which system made each run:
q434, trace 1 (9 x 26):
[[ 23  31 -51  22 -12 -64   3  28  -6  30  -8  -7  14  12 -10  68  -6   9
  -16   5  23  46   5   6  36  46]
 [ 17 -27  27   5  25  33 -10  39 -41 -53 -34  32  -9 -12   3  -3  67   1
   -3 -38  13   7 -39  40 -23  -5]
 [ 60  36  -1 -19 -35 -19 -25  43  44  59  11 -16   9  37 -18  -7  17  48
   10  20   9  15  -1   4  14 -34]
 [ -5 -46  10  58  35 -47  -9  39 -20 -26 -34   1  14 -20   0  28 -23 -18
   18 -29  13  31 -37  28  54  25]
 [ 38   5  53 -68  14  47   6  36  -6  17  -1 -11  17  -6  30 -32  59   1
   24   4   7   2 -24 -21   0 -32]
 [ 42 -35   5  47 -49 -67 -42   7  44  11  -7 -32  24  -8   8  -7 -43  -3
   -7  32 -15   6  -5  -8  39 -11]
 [-16 -37  13  -8  52  41   2   2 -82   0 -39 -33  39  -1  27 -11  -3 -34
   38 -18  26  20   1 -13  22  17]
 [ 62   6  14 -43 -41 -18 -15 -20  23   5  20  -5  26 -13  44   1  44 -22
  -46  52 -17   6  -6 -43 -14 -15]
 [  0 -53 -14  69 -20   1 -64 -22 -49 -15 -22 -24  29  25  -7 -17 -47  13
    6   0   9  19  36  15  -8   0]]
q736, trace 2 (9 x 26):
[[  1  24   4 -45  27 -13  51 -14  11  33  50   9  33 -29  41   3  37 -32
  -26  30 -17   2  28 -40  37 -21]
 [ 31 -46  42  32 -73  -8 -41  16  34 -39  -9 -29 -11 -35  14 -13 -45  15
   -2  14 -18  -1 -18 -13 -27  12]
 [-35  -2 -16   4  48  26  43 -42 -11  35 -46  -7  -7  32 -12 -52 -26 -47
   44   5  -5 -38  17   4  37   4]
 [ -9 -15 -23  16 -13 -55 -20 -41   7 -33  53  24  29 -35  26  34  10 -17
  -70  18 -20   5  19 -20  -2 -20]
 [ -6 -31  15   2 -27  58 -42 -15 -44 -23 -40 -41  -6  18  -3 -16 -46  11
   31  -9  18   6   2 -10 -57  36]
 [-14  40 -48  11  50 -35  12 -52   7  35  -3  53  -9  63 -41   2  17 -18
  -12   8  -3  -9   0  30  10  -8]
 [-20 -28  19  -1   7   7 -39  26 -39 -51  57   4  26 -39  17  45  15  38
  -26 -34  18  39  11  -6 -28 -16]
 [ 38  49  16 -21 -20  40  12   2  -2  45 -30  -4 -37  54 -21 -11   0  22
   31  18  10  26  -3   5 -48  54]
 [-15   2  -4  38  44 -38  13  34  34  -6  25  53 -11  -4 -34  -3  31  23
   -8 -29  -8 -15 -10  59  45 -53]]
q900, trace 3 (9 x 26):
[[-28  -5  22 -13  21   2  28 -57   6 -47  31  51 -17 -34  26   4  25 -46
  -45  10 -34 -15  -8 -14 -40  10]
 [-15 -19  22  16  -4  73   0 -18 -14  -1  14   5  -6  11  -7 -78   5  24
   17  -2 -17 -26  56  14 -27 -44]
 [-21  -6  -4  71  13 -22  31 -38 -28   1  30  27  12 -13  17   4 -27 -18
  -28  23 -23  34  68   0  10  39]
 [-13  -3 -31  10 -23  52  32  10 -29 -62 -16  20 -28 -37   1   1  47   2
  -38 -27  -6 -36  28  26 -40   6]
 [ 13  25 -17  43 -32  33  17  28 -22  47  16 -12   3  22 -14 -26  -3  58
   10   7   5  23  87  21   5   0]
 [  1  -4 -45  68 -25 -48  14  23 -13 -36 -22  14 -11 -30  -9  53  -8  -6
  -35 -12  -1  16   7  27  17  53]
 [ 21  33 -25 -38 -33  42  35  82   0  -2 -22 -23 -23 -20 -10   9  45  42
    9 -29  22 -21   3  17   3   2]
 [ 44  11 -11  35 -52 -53 -34  37  32  39   3 -27  11  19 -18  22 -37  43
    6  16   7  33   7   8  24   9]
 [  0  -9 -16 -20  -1 -27  18  44  11 -26 -56 -29  -8 -37   7  48 -11 -33
   12 -23  16 -17 -68  -3  34  39]]
q182, trace 4 (9 x 26):
[[ 38  -2   1 -10 -18  25 -54   9  -4  15  15   1  22  43 -14 -43  47  47
   -3   5   8  -4  21  19 -18 -78]
 [ 28  -3  16  68  -7 -40   8  41  -3  19 -26  -1  -8   5  -9  22 -37  11
   22   1   6  55  -1  24  28  67]
 [ 23   2   5 -15   5  30  59  24   6 -19 -20  26  -9 -37  22 -36  81 -32
  -22   4 -20 -39   2  15  15 -25]
 [ 36 -32  19  15 -26 -31 -75  22  13  23  26 -30  46  17   0 -16 -17  41
    9  12   7  23   4  -3  22 -62]
 [ 15  -2  13  20   7  -7  56  27  -5  15 -65 -21 -16 -21  16   3 -25 -47
   33   6   0  13 -23  -5  41  77]
 [ 24 -24  -8 -29   2  -4 -17 -25  -1 -25   4  13  33 -16  32 -20  68 -41
  -42  16 -13 -37  -9 -10   8 -68]
 [  6 -41  18  15 -15  -1 -71  16 -29   3 -22 -56  29  22  -2   3 -59  25
   41  -8  30  34 -12 -13   1  10]
 [ 20  19  -2 -10  26  -4  49 -29 -10   0 -66  27 -24  10   8   2  30 -72
   -4  19  -7  -4 -41   3  -2  62]
 [ -6 -46  -9   6  16   6 -62 -11 -44 -41  18  13  40   4   6  -8  46  10
  -31 -21  13  -5   7  17 -13 -73]]
q900, trace 5 (9 x 26):
[[-69   5 -57  18  39  24  16  -8 -41 -29 -17  18 -20   9 -36  14   1   4
    0 -51  16 -34  16  42  -3   0]
 [-19  52  -3   1  16  12  13  23 -10  23  64  32 -13  15 -27  33  15  71
   -7 -24  11  41  39  24 -27   5]
 [-10   1   9  67  -6 -24   4  23  31 -27 -13  39 -57   6 -45   8 -29  33
   10 -26 -11   6 -20  58 -16  34]
 [-19  28   7  -3  14  -5  70  73  44  16  24   9 -27 -44 -11   1  10  27
   18 -25  -7 -18   5  20  51  -9]
 [ 26 -14  42  21 -58 -30 -25  46  56 -22  46  -7  -9 -46   8  11 -23  49
  -14   3 -19  18  -7  -3 -12  -8]
 [ -1 -15  24   1 -35  10  41  25  38  -3 -41 -46 -28 -45  13 -23 -56 -23
   36   7 -17 -34 -16 -22  26  42]
 [ -5   3 -33 -42 -52 -22   0   0  38   4  35 -47  24 -42  28  14 -18  -1
  -28  21 -11 -40  22 -49  31 -38]
 [-14 -37   0 -20 -43  24 -50 -13 -30 -26 -17 -67  17 -12  20  13 -60   4
   15  -2  19   2  -2 -45 -32  23]
 [-28  39 -61 -52  -3   6  21 -60  -4  32 -18 -29  -2  29  -6  19 -32 -30
    1  21  10 -30  14 -37  -8  29]]
q705, trace 6 (9 x 26):
[[ -3  -9 -55  55 -28 -31 -20   2 -35  -6  30 -11  36  -9   3  32  -4  26
  -43  -1   4  24  73   9  19  -5]
 [ 30  28  35  40 -11  39  52  23 -13   2   2  36 -36  -7   2 -17  29  21
   -7   7 -18  38  35  27 -36  58]
 [ 21  23 -39   2  -2  11  30  22   4  42   0   2  18  15  -8 -43  57  11
   -7   8  -3 -34  53  24  52 -63]
 [ 16   6 -24  19 -16 -11  10  71 -45   9  -1 -34  25 -19  14  52   2  33
    1 -20  31  51  30   1  35  38]
 [ 45  43  41 -26   1  23  58  58  31  25 -16  24 -41  -7  -4 -17  51  13
   19   5  -8   9 -26  18  -3  22]
 [ 17 -12 -23 -34   7  -5 -15  47   0  33 -20 -48  44   4   5 -15  20   5
   27 -11  27 -25  -7  -5  69 -66]
 [ 12   0  22 -22   8 -30  11  49  -9  -4 -17 -26   4 -31  19  64 -19 -11
   16 -14  22  45 -56 -21  16  68]
 [ 26   0  51 -58   7  16   1  15  55  -8 -18  11 -24  -7   4 -29  31 -13
   18   1 -12 -34 -74  -6 -14 -29]
 [ -9 -42 -15 -31   9 -27 -52 -23 -15   7 -23 -59  53   9  18   5 -37 -34
   18   8  20 -12 -29 -42  39 -28]]
q182, trace 7 (9 x 26):
[[ -2   1  14  34  10 -12 -21  18  42 -26  24  59 -34   9 -41 -17  31  47
  -13 -28 -13 -14 -16  60 -20 -52]
 [  1  38   2  13  21   9  38  60  -6  62  20  -4   3  19 -22  -7   2  51
   37 -13  16  32  45  27  42   0]
 [ 25  13  46   7  -9 -35  51  29  54   1  48  30 -12 -59  31   8  24  -5
  -29  21 -36  20  -1  -6  18  12]
 [-20 -33  19  -2  -6  10   1  27  41   7  15 -36  11 -30   1 -53 -33  13
   36  -9 -13 -50  13  -6  53 -69]
 [ 17  15 -10 -25 -12 -37  18 -15  13  58   2 -47  36   3  26  12 -37 -33
    8  46  -1  18  14 -55  45  28]
 [-27 -46  -8 -10 -20  -7   1 -24   2 -65 -14 -23   6 -65  38  13 -19 -54
  -28  -1 -16 -43 -22 -35   1   7]
 [ -8  -4 -32 -57 -18  26 -57 -44 -15  10 -31 -49  17  47 -10 -14 -25  -7
   19   6  22 -34 -12 -28 -28 -25]
 [-13   7 -43  15  10 -39 -20 -39 -36 -19 -28   9   1  25 -10  67 -23 -29
  -27  -2  17  30 -21  -3 -23  66]
 [-21   3 -11 -34  13  60  -3  -2 -37 -53 -13  26 -26   2 -12   5  51   7
  -15 -39  15 -25 -13  22 -66  -6]]
q702, trace 8 (9 x 26):
[[ 40  -8  29 -22 -45  35  -4 -19   3  30  13 -37  26  -5  43 -52   7  -5
   -3  50 -20  -3  44 -46  -9 -22]
 [ -3 -44 -42  40 -25 -53 -10 -25  -4 -25 -27 -28  28 -30  25  16 -40 -53
  -28  19 -13 -18   9 -17  44  11]
 [-19 -33   4 -17  17  59  -9 -41 -74 -39  -3   0  28 -10  37 -17  37 -35
  -23   0   2  -3  29 -17 -38  -7]
 [ 20  13 -68  16 -38 -33 -55 -52 -19   5 -10  -1  19  53 -17  26  -2   3
  -45  26  10   8  21  -1 -27   1]
 [-36 -26 -19  23  70  -1 -20   5 -73 -19 -22  15  25  20 -12  29  10 -10
    9 -45  34  27 -11  30  16   5]
 [ 21  61  -6 -23  21   6   9 -20  -9  27  28  55 -15  50 -20  20  58  20
  -27  13   3  37   8  19 -47  14]
 [ 21  -9  15  63  11 -45 -32  52  13  11 -11  19  -4  27 -40   7 -12  47
   24 -22  12  38 -23  54  26  -4]
 [  4  42  42 -22  54  16  74  36  -2  52  24  19  -4  -7  12  -7  26   0
   30   1  -2  38  14  -1  30  24]
 [ 53   1  35  49 -48 -34  17  30  68  -4   8  33 -31 -24   1 -23  15  15
  -20  27 -38   1  -3  24   3  -2]]
q702, trace 9 (9 x 26):
[[ 25   1  -6  27 -25 -18  51 -23  26  -6   9  24   2 -41  33 -22  31 -46
  -51  43 -43 -17  40  -9  20   5]
 [ 26 -63  16  40 -49  17 -45  11 -39 -35   1 -36  38 -30  39 -21  -7  11
  -16   8  -2  18  42 -11  -7 -15]
 [ -4  12 -62   2 -11  10  30 -42 -56  15 -36 -27  24  10  22  12  -4 -42
  -21  26   8   4  54 -26  13  47]
 [ 11 -25 -42  28  -6  -3 -27  -5 -47 -55 -25  31  15  -5   1   9  66 -15
  -55 -16   8 -15   4  35 -13 -26]
 [ 24  18 -20 -20  -9  15 -41   8 -66  17  -4 -19  30  40   1  43  16  32
   -4  -1  40  62  16 -10 -32  29]
 [ 15  25 -34  34  36 -31  21   4 -18   7 -61  42 -21  42 -33  21  31 -25
    1 -10  13  12 -29  48  16  40]
 [ 45  12  39 -24  30   4 -14  54 -12  14  22  31  17  15   0   2  79  33
    1 -12  16  43 -21  23  -1 -33]
 [ 50  28  34  19 -12 -44  11  29  31  41 -10   4 -15  17  -6  22 -21  10
   18  29  -4  59 -25   2   6  66]
 [ 32 -26  53  28  38   8  42  32  11  13 -36  18  -1 -12  12 -63  31 -31
   32   6 -19  -1 -14  26  52 -13]]
q736, trace 10 (9 x 26):
[[ 43  20 -31 -12 -45  24  26  46  28   1 -43  -3 -30  -3 -13 -35  55  12
   -5   1  -4 -53   1  29  13 -31]
 [-13  -2 -55  -2 -18 -28  16  58  10  13  -4 -52  27 -31   1  23 -17  14
    9 -19  19 -26  17  -6  80 -28]
 [ 15   4 -24 -49 -31  -2  29  12   6 -28 -48 -33 -11 -44  29  34  13 -49
  -14   5   5 -29 -47 -30   3  43]
 [ 12 -17 -31 -43 -24  -3 -43  -9  28  -2 -34 -34  10  16  -8 -29   5 -13
    3   5   7 -66 -34  -9  15 -70]
 [-37 -12 -23 -37  26 -50 -25 -16   4  12   2 -44  33  -1   4  48 -57 -24
   15  -6  22   0 -40 -41  40   2]
 [  3 -12  36 -60  20   1 -26 -46   8 -35 -14  11  -6   0  22  10  11 -46
   -9   8  -5  -8 -77 -31 -46  11]
 [ -5 -13  31 -25  26 -11 -65 -38  21  33  29  -8  22  53 -16 -35 -28  17
   29  12   4   1 -20 -13  -8 -62]
 [-33  -7  57   6  59 -38   3 -26   7  11  38  23   5   0   3  29 -51 -15
   20   3  -7  56 -31 -16   2  41]
 [ 14 -11  81  -8  22  40  -1 -35   0 -14  31  47 -11   4  17 -45  29  -7
   -3  20 -30  20  -4  -1 -57  -6]]
q434, trace 11 (9 x 26):
[[ 26   1 -27  42  -2 -61  -2 -40   4  -7 -51  29 -16  27 -11  26  -7 -49
  -26  23  -9  12 -36  16  -2  59]
 [-27  -5 -21 -33  36  43 -33   8 -51 -16  21   8  25  19  -9  -1  53  32
   -3 -35  31 -11  16  17 -14 -65]
 [ 38  36  25   2 -42 -44  -8  18  44  22  31   4 -20   3  -5  42 -23  35
  -11  24  -5  54 -16 -10 -27  48]
 [-14 -39  14  55  66   8  -8  -6 -24 -16 -41  39  -5  28 -29 -41  13 -19
   27 -28   1  -6 -21  56  15 -18]
 [  7  40  13 -60   7 -10  21  40  28  46  67 -13  26 -16  18  19  29  34
   -3   7   5  20  16 -31  29 -36]
 [ 11 -51  49  79 -26 -18  -5  15  18 -42 -23   7 -26 -38   5 -17 -43  -8
    7  -1 -28  10 -18  23  -2  39]
 [ -5  14 -10 -41  36  47  36  -3 -24  57 -24 -22  23  31   2 -51  23 -23
   38  10  10 -25  26  -9  40 -29]
 [  9 -18 -18  10 -49 -57  -5   7  28 -34  30 -19  19 -67  35  44 -12 -11
  -54  14 -16   0   3 -31  20   6]
 [  0 -27  14   8 -11  81 -11 -11 -55 -15 -58 -27 -15  21  -5 -47 -16  -4
   36  -8  10  -6  16   7 -41  27]]
q705, trace 12 (9 x 26):
[[ 12   4 -65  63 -18 -32   3  51 -21  -7 -24   1   1  -1 -24  36  12  29
  -19 -26  20  11  25  47  37  11]
 [ 21  40  44 -23  32  45  31  42 -27  24  23  30  -6  12   2   2  60  35
   14 -12  11  50  11  14 -24  15]
 [ 44  18 -17  13  -8 -43   4  46  44  58 -10 -11  13  23 -18 -22  15  21
   17  14   2  -8   1  20  72 -46]
 [ -7 -29  26   6  37   7  11  73 -42 -19 -14 -20  22 -43  20  29   6   7
   27 -43  27  38 -20   7  38  19]
 [ 41  31  52 -55   3 -24  32  21  63  33  26  13  -6 -15  20  -1  30 -11
    3  30 -20  10 -43 -26  14  -6]
 [ 16 -61   7   3 -23  -4 -39  39   4 -20 -43 -56  29 -27  19 -26 -18 -13
   25  -9   9 -30 -29 -11  46 -39]
 [ -7   2  22 -54  26  -7  30 -21 -15 -10 -11 -13  10 -32  45  40  -6 -60
   -3  11   1  18 -43 -52  -4  62]
 [ 31 -12   1 -37 -54  -7 -42 -12  55 -35 -15  -7 -17  -6   0 -12  14  -4
  -22  15 -14 -52 -52 -10 -38 -34]
 [-13 -33 -14 -18  15  25 -40 -55 -61  -4 -48 -43  31  34  14  -6 -33 -45
   19  10  21   2  -7 -30 -17  23]]

runs to name:
trace 13 (2 x 26):
[[ 11 -44  -9   5  -4   1 -37  28   3 -53 -70  -7 -11  -4 -15 -10  19 -15
    9 -31  12 -41 -69  33   3 -24]
 [ 28  38  32 -48  26  -2  27  20   7  77  28 -17  29  19  19  -8  17   5
   28  28   6  40  15 -31  37  -5]]
 => q900
trace 14 (2 x 26):
[[-60  -8  13   9  49 -10 -13 -17 -45 -13  56   8  21  -8   4  50 -35  18
   -2 -25  15  51  19 -12 -15  26]
 [ 21  21  68  -4  15  23  23 -36  18   1  28  61 -32  13   6 -33  32  -9
  -12  27 -36  22  -9   3 -56  18]]
 => q434
trace 15 (2 x 26):
[[ 11  -8  11 -24  21 -72 -17  -1  57  10  31  11  27 -12   7  11  16 -19
  -14  13  -8 -11 -47 -13  52 -57]
 [-27 -54  63  13   3  26 -34  23 -15 -22  14 -41  11 -28  15 -18 -63  23
   47 -23   7  20  -5 -17  -6   0]]
 => q434
trace 16 (2 x 26):
[[ 32 -39 -20  33 -43  20 -54  44 -18  -5 -50 -44  16  22 -16 -35  -3  32
   22 -14  22 -15  10  28  17 -34]
 [ 74  23 -20  11 -24 -30  19  26  -9  24 -61  -1   2  16   8  18  38 -25
  -13  29   9  33 -18   7  20  54]]
 => q182
trace 17 (2 x 26):
[[-70 -25 -47 -17  15  11 -31 -32  -2 -33 -17 -21  -2   7 -27  -1 -38  -6
   10 -35  16 -63 -17   3  -1 -40]
 [-34  39  -1 -80  -3   2   1 -27  24   1  27 -20 -22  -2  -1  50 -37   2
    5  -2  12  -3 -36 -47 -44  35]]
 => q434
trace 18 (2 x 26):
[[ 37  43 -24 -15 -37  45  35  -8 -35  11 -34   7 -21  20   3   5  38 -10
  -22  22   5  15  30  -3 -51  66]
 [ 30  35 -73 -11 -24  16  -6  15 -11  13 -44   4  -8  50 -34  -5  57  20
  -14  -7  21 -34  12  38   1 -27]]
 => q705
trace 19 (2 x 26):
[[-28  10  -3 -49  23   0 -38 -59 -29 -28  27  17   3  18   5  52   0 -10
  -27  -3  14  23 -29 -26 -70  24]
 [ -5  11  28 -19  18  17 -63 -22   3   5  20  23 -16  61 -41  -6  -3  48
   18 -15  15  15 -29  18 -64 -24]]
 => q736
trace 20 (2 x 26):
[[ 49  15 -31 -27 -47  32 -16 -12 -19   8   2  -4  19  16  16 -21  69   9
  -45  31  -2 -13  43  -5 -29 -39]
 [ -3 -16 -34  57 -22 -39 -34  41   2   1 -31 -30  -1  13 -33  27 -53  36
   23 -24  25  12  -6  31  34  16]]
 => q736
trace 21 (2 x 26):
[[ 19 -16  30  46   7 -35 -13 -24 -16 -24  55  50  21 -20  25  16  25  -2
  -53  21 -26  56  25   3 -20   9]
 [ 50 -25  31  65 -29   6   4 -15   2   0   1  28   8  -3  18 -65  29  -8
  -23  40 -37  11  47  19  -1 -15]]
 => q705
trace 22 (2 x 26):
[[  7 -22  59  47  15 -41  11  -1  64 -10  38  53 -18 -23  -3 -35   1   0
   -6  12 -44  -1 -16  25  14 -30]
 [-18  -9   9   8  19  32  33  23 -17  48   9 -35  30  -6  13 -52 -21   7
   43   2   2  -4  63  -7  61 -30]]
 => q182
trace 23 (2 x 26):
[[-65 -20   1  18  -4  46 -11 -31   5 -31  25  -5 -29  -3 -25 -36 -55  29
   16 -27 -12 -40  30   9 -41 -20]
 [-66  27 -62 -20  -5   9   9 -19  15  15  42 -21  -4   6 -28   8 -38  33
   -4 -19   8 -49  49  -6   7 -34]]
 => q702
trace 24 (2 x 26):
[[ 42  29  46 -28 -18  16 -14 -33  49  32  19  24 -23  41 -12 -44  14  14
    3  42 -25   3 -10  -7 -52 -14]
 [-49 -26  36  52  43 -26  -4  14  24   9  41  10   2  -8 -20 -17 -55  26
   35 -22  -9   9  12  24  42 -24]]
 => q736
trace 25 (2 x 26):
[[ -9 -25  38  19  58 -31   5  -1  32  33 -25   1   4  19 -11 -39 -39 -32
   55   2  -7  -7 -42  13  62 -16]
 [  4 -25  46 -12  28 -19  15 -34  -6  -4  38  13  38 -39  58  -2  15 -53
  -26  33 -25  26   3 -46  17  -3]]
 => q736
trace 26 (2 x 26):
[[ 15  -7  61 -13  27   5 -21 -50 -31 -10  18  25   9  13  28  13   5 -27
  -13  27  -7  60 -19 -27 -58  45]
 [ 29 -25 -14  42 -19 -39 -28 -43  39 -15 -24  31  -3  20 -11 -44  13 -29
  -32  31 -31 -37 -13  26   9 -43]]
 => q705
